First come named turns, each shown by rows before and after it. For each pair of rows after them, which turns, in which order, take the first row to the second? The first pair is done for you.
z921 (before -> after):
[-15  -3  -4  -3  26  18  -3  -7   2  -7 -26 -11  -4  -1  -8  -3   2   9
  -2   0 -13   2  10  -1   1   5  24   7 -13 -13   2   1] -> [ 10 -12   0 -10  25  16  -6  -4   5  -3 -23  -8 -11   8   0 -22   2   9
   0  -1 -10  -3   7  10  -9  -2  12  11  -2 -11   3   5]
[ 16  -3  -3  -2   9 -16  -7  -1  -6   0  13  -6  -6 -12  19  -8   0  -3
   4   3   8 -11   2   1 -10   0  -5  -9   4  -5  -2   0] -> [ -1   3  -6   6   8 -11  -9  -5 -11  -2  13  -5  -1 -19  13   5   2  -3
   2   2   5  -7   3  -4  -2   4   7 -15  -1  -5  -3   1]
[ -1  -1  -5 -15   0  -6   7 -13  28   9 -15   5   6  -5  11 -27  11   3
   5  -7  -3  -9  -7 -16  11  -1  -9  21   6   7 -18   0] -> [  2  -7  11  -2  -8  -3  -8 -15  21  13   0  18  14  -9  12 -31  -1  -1
   1  -6  -1   0  -9  -6  13   8   4   2  15   5 -25  13]
[ 17 -15   9   4  -6  17  -7  -8 -18   0  16   8  10   9   4  20 -14   1
   7  -1  11 -16 -16  17   0  -5  24 -30  -2 -15  -4  37] -> [-16   2 -19  -3   4  13  12  -7 -16  -7  -7 -10   4   0  -7  47   4   2
   8   1   5 -19 -10  -6   9  -8  23 -12 -26 -16   0  18]
z834 (before -> after):
[ 10  -4   0  -5  -4  -4 -10  11   4  -8  -9 -12   3   4  10  -6  -5   6
   2  -2   2   0   0   3 -16  -5   9  -1  10   1  -9   4] -> [ 10   2   0  -9  -5  -5  -9  14   4 -10 -14 -10   0   8   8 -10  -5   3
   6   2   2  -2   4  -1 -14  -3   4   3  10  -1  -1   1]
[  7  -7  -7  -7 -10  -1   3  -5   0  -5 -12  -4  -3 -10  12  -7   1  -1
   2   6   0  -3  -2   4  -9   5  -6   7   1   2  -9  -3] -> [  7  -7  -6  -5 -11   0   0  -6  -1  -2  -9  -4  -2 -12  14  -7   1   0
   2   4  -1  -2  -6   3 -11   4  -5   7   2   1 -11  -1]
[ -4  -5 -23 -20   1  14   9  -2  19 -10   0 -16   7 -15  -3  10  -1  -9
  12 -12  13 -13  -2  -9  -4   5  -5  -1   4  15  -6  -6] -> [  4 -11 -18 -10  -1  17   0  -7  15  -5   9 -12  10 -18   2  10  -7  -8
   6 -16  11  -9  -9   3 -11   3   2 -12   6  12 -17  -2]
[  4  12   5   8  -3   0   2   4   9   2  12   6   4  -7 -11 -13   1  -3
  -3   8   8   0  -4  -1  16  11   7 -12  17 -18  10  13] -> [ -5  20  -6   1   2   1  11   4  12   0   0  -1   1  -9 -15  -4   9  -2
   0   8   7  -5  -1  -9  18   9   1   1   6 -18  17   5]
z544 (before -> after):
[-2 -5 -6  2 -3 -2 10 -4  1  2 -4 -4 -1 -5 -1  3  0  8  3 -2 -1 -5  6 -4
  4 -1 -8  2  3  1 -5 -1] -> [-5 -2 -3  6 -2  0  9 -6 -2  1 -2 -1  1 -4 -4  4 -3  6  3 -2 -3 -1  6 -5
  8  1 -5 -2  5  1 -5  2]
[ 31 -11  27   0  10  -3  -5  -7   1 -24   5  28  -3   8   8 -31 -10   1
  -9  15  -2 -10  19 -17  13  20  -6 -17  16   8  21  26] -> [ 44 -16  14 -15  13  -3   6  -4   9 -25  -4  13 -15  16  21 -30   4   4
  -8  11  -6 -21  15 -20   1   3 -23   3  11   7  18  13]
[ -6   8  -4  -5   7  10   4   4   1  -4  -6  -1   6  -1  -9   2 -11  -1
 -20  11   5   5   8   0  -9  19   5  12   9  -2  28   3] -> [ -2   7   1  -7   4  11   0   6   0  -3  -2   2   6  -1  -6  -1 -13   2
 -21  11   6   5   7   4 -13  18   4  11  14  -1  28   6]
Pairs:
(two turns a pair)
[-10 -14   1  17  -1  -2   3 -10  -3   4  -5 -10   8 -16  14   3  -9  -6
 -11 -22   2 -13 -11  11  -7   2  13  -8   1  -2 -13  -8] -> [  0 -18  10  13  -1  -2  -1  -7  -2   5  -1  -4   8 -10  18 -11 -10  -4
  -7 -19   4 -15 -10  17  -8   2   9 -10   8  -1  -7  -2]  z921 z834
[ 17 -23  12  -3  -1  -4 -12 -18   8 -24  13  23   1 -12   4  -9   0 -23
  -1  -4  -3  -3  -1  16  -2   7 -16 -15  -4 -15   6  -5] -> [  5 -13  12  -2   0  -3 -11 -15  10 -27   9  27   5 -12  -6 -10  -1 -25
   2   2   0  -3   5   8  11  20 -16 -16  -5 -13  15  -5]  z834 z921
[ 28  -2 -10 -18   2 -20  11  -1  12   0   4 -10  10 -14  12  -2  10 -18
  -7   0   3 -15   2  10  -2  -2 -14  21  -8   0  -1  -6] -> [ -5   7 -10   2   0 -17   5  -9   2  -3  10  -5  23 -29  -3  18   3 -19
 -10   0  -1  -2   3   2  12  12  11   0 -16   1 -10   2]  z921 z921
[ 11 -13  13   5  -1   8  -7   0   0   3  18  11  -4  -6   5  -3 -12   1
  -3  -5   4   0  -2  13  -3  -3  -9  -5  23  -5 -11   2] -> [-10   2   9  17  -2   8  -6  -1  -6   0  13  13   1 -14  -7   7 -12  -4
  -2   0   4   4   3   3  11   8   3 -13  18  -4  -7   2]  z921 z834
[ -3  -2  16  17  -6  -9  -7  -6  -8   4  13  12  10  -6  -3  -5 -10  -5
 -11   0   2  10  -1  -5   9   4  12 -13   8   0  -8   7] -> [ 17 -12   2  -4   0  -9   5  -2   2   4   1  -6  -9   3  13  -8   1  -1
  -9  -6  -3  -2  -3  -2 -11 -21 -12  13   4  -1 -11  -7]  z544 z544
[-16  -7  -1   0  -8   4  -7 -10  -4   0  -8 -19  -2  -3  10  20  -1  -1
 -11 -11  -4 -10  -7  -4 -15   5  14  -6 -12 -13 -13  -5] -> [  2   1  18  -5 -15  -3 -10   1   2  -3 -10   2   4  14  -1 -17  -7  -5
   1   6   7 -19   8   0  -4  22  -2  -3   8  -7  16   5]  z834 z834
